Each path below is one point turned by a fixed rotation once a step. After each direction that follows a path, write how fast that rotation turns it, in deg/step (0 if it stays still).
Each turn is a multiple of 5 degrees from 10 to 175, or 0.
Each row of a path follows its step; steps can be skipped.

step 0: [-24   1  14  16 -24  33   4  -6  -3 -18 -11  -1 -15 -22 -26  -5 -24   9
 -19   6   4  22  -6   8  18  16 -21  10   3   8 -10  22  -4  32 -30  -4
  -4  32  19  12  16  -4  12   7  14 -49  16  -2   3  16 -10 -23   5  29]
step 1: [-12 -19   2   9  -3  13 -19   3   7 -15   7 -17 -22  -1  10  -5  13 -21
  20  40   3   2   5  -5  18  -8  10  10 -35 -12 -28  24 -25  14  11 -19
  26  20   8 -18   6  22 -16 -13  17  26  25  18  16   4  -7 -24  -7  42]
step 3: [-20   0  17  -5 -14  -9  17  -2   2   9   3   1  16   4 -30  19   2  10
 -19  30   0  39  36   1 -25 -11 -15 -16 -12 -10 -24   3  17  28  -8   7
   1   4  44 -10  14 -29 -10  18  20 -35  16   8   4 -12   3  -9  15  11]
step 4: [-13   5  -8  15 -21   2   9   8 -28 -20   9  -2  -7 -15  -7  30  16 -18
   8   4  12  -2   2  23   0 -26 -16   3 -12  -2   2  42   5  28  14  20
 -12  14  28  -3  15  21  16 -14  31  25   4 -13  28  21 -28 -16  15  27]
step 5: [ -2  -6   3  36  12   8  -5   8   6 -34  -1 -32 -22  23   8 -23   5 -28
  -5  34   0  -9  -1  31  -1  26   7  -3  -8  16 -13  24  24  16   0  -7
  31 -11   3  19   2 -20  16  -2  38  -4  -6 -33   8  -5   8  10  -4  13]
step 8: [-12   2 -10  -6  -5   7 -22  -6 -26 -20 -11  -5 -12   8   8 -23   4  17
 -10  22  16   4 -11  18  16  28 -12 -32   9  14  -6   2   2  39  18   8
  18   3  23   4  33  -7 -18   2  34  -5   8 -29 -12  -8 -51 -14   4   3]
step 13: [-22  -3   1  12   7  30  10  12   1   0  29  -4  -8  25  -7  -6  -2 -25
 -33  29  -8 -29   5   5 -19   1  25  17 -27  -5 -27  -6  -9  33  -1  -4
   7  -4  46 -12   0 -14 -12  -9  26  11   5   8  10  22  -9 -35  -8  10]
step 15: [ 12   2  10  29  -7 -16 -14  -1 -18 -15  -3 -12   9   3 -25   8   7 -18
  -5   5  24  32  25   0  -4 -32 -30  12 -30  -2  12  17   9  24  13   1
   8  -7  22  35  -5   1   7  30  34 -18   2 -17   1   4  -2   3  31  33]
step 16: [-10  -1  -6  47  -2  22  -2   2  15 -34  10 -23 -23   4  -4   6 -12 -10
 -15  28   8   9 -18   3 -30  10 -25 -10  -2   4   5  23   6   0  17  15
   2  24  23   8  19 -28  18 -41  22   1  11   4   9  11 -28 -28  -7   9]
step 17: [-41   8 -22  -8 -25  26 -14   6   1  -7  19 -19  -2   7  21 -13  -2   2
  -6  37 -14   7  18  29  20   0  14 -19 -12  -8  -9  30  12  20   7 -18
  16  -2  -8  12  32  -4   6   2   7   8  -9 -13   5 -19  36 -28 -14  22]
Speeds:
[  8  -6  -3   2  -2   2  -8   1   0  -1   2   9   6  -1  -6   1   0   5
  -2  -2   4   5   2  -7   0  -2   1  -6  -6   2  -1  -3  -4   3  11   2
   1  -5   4  -4  -5  -8  -1   5   0   6   5   1   1 -11  -8  -2   5  -4] -> 60
[ 6 -1 -4  4 -3 -9 -4  1  1  6 -1 -7 -1  8 -6  0  8  4  5  3  4  5  3  0
 -8  0 -6 -3  1 -2  2 -4 -6 -2 -7  6  3 -9 -3  9  4  0 -2 -2 -8 -1 -1 10
 -1  4 -1 -2  3  3] -> 85
[  5   7   5  -3  -6  -3  -3   2 -10  -1   3  -3 -14   5  -2   5   4   0
  -3  -7   0   4  -4  -3   3 -11  -2   3  -3  -3  -4   5   0   0  -1  -7
   5   4   1  -6  -1  -4  -1   0  -6   7  -5   0  -6  -3   4   1   1   1] -> 130
[  6  -5   5   0  -1  -2  -6  -2   4   0  -3  -1   5 -11  -7  -2  -1   0
  -8  -2  -4  -2  -4  -4 -10  -5  -5   8  -3  -2  -2   0   6   2  -3   0
  -6   3   6   0   1   7  -8  -7  -3   2  -4   1   6  -4   0  -3  -6   7] -> 120
[ 6 -5 -3  9 -3 -2 -3  2  3 -5 -7 -7 -2 -3 -3  3 -4 -4  1 -2  0  6 -6 -5
  4  4  2  2 -6  2 -2  5 -5 -3  1  1  1  8 -7  7 -8 -2 12  1 -4 -5  3 -5
  9  3  6  2 -2  1] -> 70
